In the rows, 128 means zero.
Each named move below is a turn or a mirror, shown by a few rows before and after it. Which moves, in which order, take the first row of each later pair to the second? The first pair is answered.
Q940 (before -> after):
[129 145 101 149 148 119 145 146 144 119 133 115 128 129 154 144 129 137
 130] -> [130 106 122 130 134 158 140 121 136 139 145 112 116 139 134 147 104 127
 120]
[121 103 219 128 199 143 131 164 163 115 163 101 130 124  51 133 103 116
 112] -> [131 137 204 144 222 103 136 182 172  88 153 115 142 125  66 128 118 125
 113]
[113 147 133 125 120 154 112 122  90 134 132  85  99 147 154 131 132 139
 158] -> [115 155 127 133 129 135 105 127  96 123 124  89 105 136 161 128 143 136
 161]
Q153 (before -> after):
[157  89 133 110 123 162 171 103 169 148 119 122 126 122 145  79 116 125
 136] -> [165  99 156 129 157 128 170 133 172 120 113 131 138 111 117  91 137 120
 149]
[120 103 104 115  86 156 120 110 114 156 128 132 110 132 153 119 124 130
 115] -> [124 126 135 130 177 135 141 141 150 113 152 129  99 118 128 125 112 122
 150]
[107 117  95 115  69 164 122 106 106 177  98 142 111 128 146  99 123 131
 111] -> [118 132 117 132 195 160 149 146 149 143 140 138  82 106 135 100  87 135
 164]
[110 139  85 138  68 146 112 130 120 156 115 141 136 131 131  96 160 126
 122] -> [112 149  83 139 153 154 139 148 158 131 149 133  98 122 147 105 128 135
 152]
Q647 (before -> after):
[ 97 103  87 136 160 144 123 138 174  98 139 139 101 101  98 124 120 119
 156] -> [ 97  83 129 121 147 142 115 143 160 106 130 145 118 103  64 139 127 108
 148]
[186 153 126 152 239 117 144 155 176  79 136 146 132  98 108 131 125 133
 186] -> [192  89 216 106 170 145 110 127 128 129 113 122 172 121  40 192 117 116
 147]
[135 142 112 135  81  96 117 147 101 121 135 120 152 159 128  95 178 115
 110] -> [130 129 103 129  68 113 117 122  94 130 145 106 144 165 142  94 157 124
 103]
[139 131 147 123 163 126 145 130 133 131 117 102 126 132 148 163 100 157
 118] -> [136 145 145 124 168 111 138 142 136 117 115 117 124 119 135 152 116 139
 130]
Then:
Each pair is 2 to 4 moves apart.
[148  62 175  91  86 174  46 135  85 160 166 142 141 132  92 190 162  99
 114] -> [159 149 158 152 203 108  85 199 137  85 167 151 144 101 102 173 194 110
 166]	Q153 Q153 Q940
[129 117 136 131 107 155  97 105 122 112 128  80 133 154 144 168 119 155
 104] -> [113 141 105 163 174 151 113 145 148  80 147 119 117 118 135 118 139 125
 154]	Q647 Q940 Q647
[131 150 163 159 114 110  97 178  74  80 124 188 129 100  65 121 184  66
 196] -> [126 140 124 165 166 140 124 167 106  86 171 185  71  93  97  93 157  82
 227]	Q940 Q153 Q647 Q153
[ 95  65  74  97  87 216 150  74 125 156 199 126  60 133 100  81 115 125
 164] -> [110 193  82 167 111  50 140 154 121  77  96 157 167 101  95  96 230 116
 156]	Q647 Q153 Q647 Q940
[113  90  84 120 105 190 138  88 117 163 172 122  74 141 167 105  70 139
 116] -> [117  85  92 106  44 169 112  87  92 175 132 134 115 139 147 105 114 117
  98]	Q940 Q153 Q153 Q940
[133 143 167  85 164 107 143 141 147 125 154 103 156 114 103 173 103 119
 123] -> [132 179 136 101 117  77 117 151 130 123 129 138 181 111 117 139 157 106
 110]	Q153 Q153 Q647 Q153
[107  95 143 113  67 160  96 124 102 145 137 167 138 120  85  79 151  98
 138] -> [128 138 161 153 188 109 132 173 144  92 142 152 138 107  85 107 151 106
 164]	Q647 Q153 Q647 Q940
[138 166 102 150 163  62 115 146 147  83 103 172 131  50 123  57 198 101
 122] -> [133 119  75 112 190 150 164  98 171 124 173 129  50  75 176  77  90 152
 129]	Q153 Q647 Q647 Q153
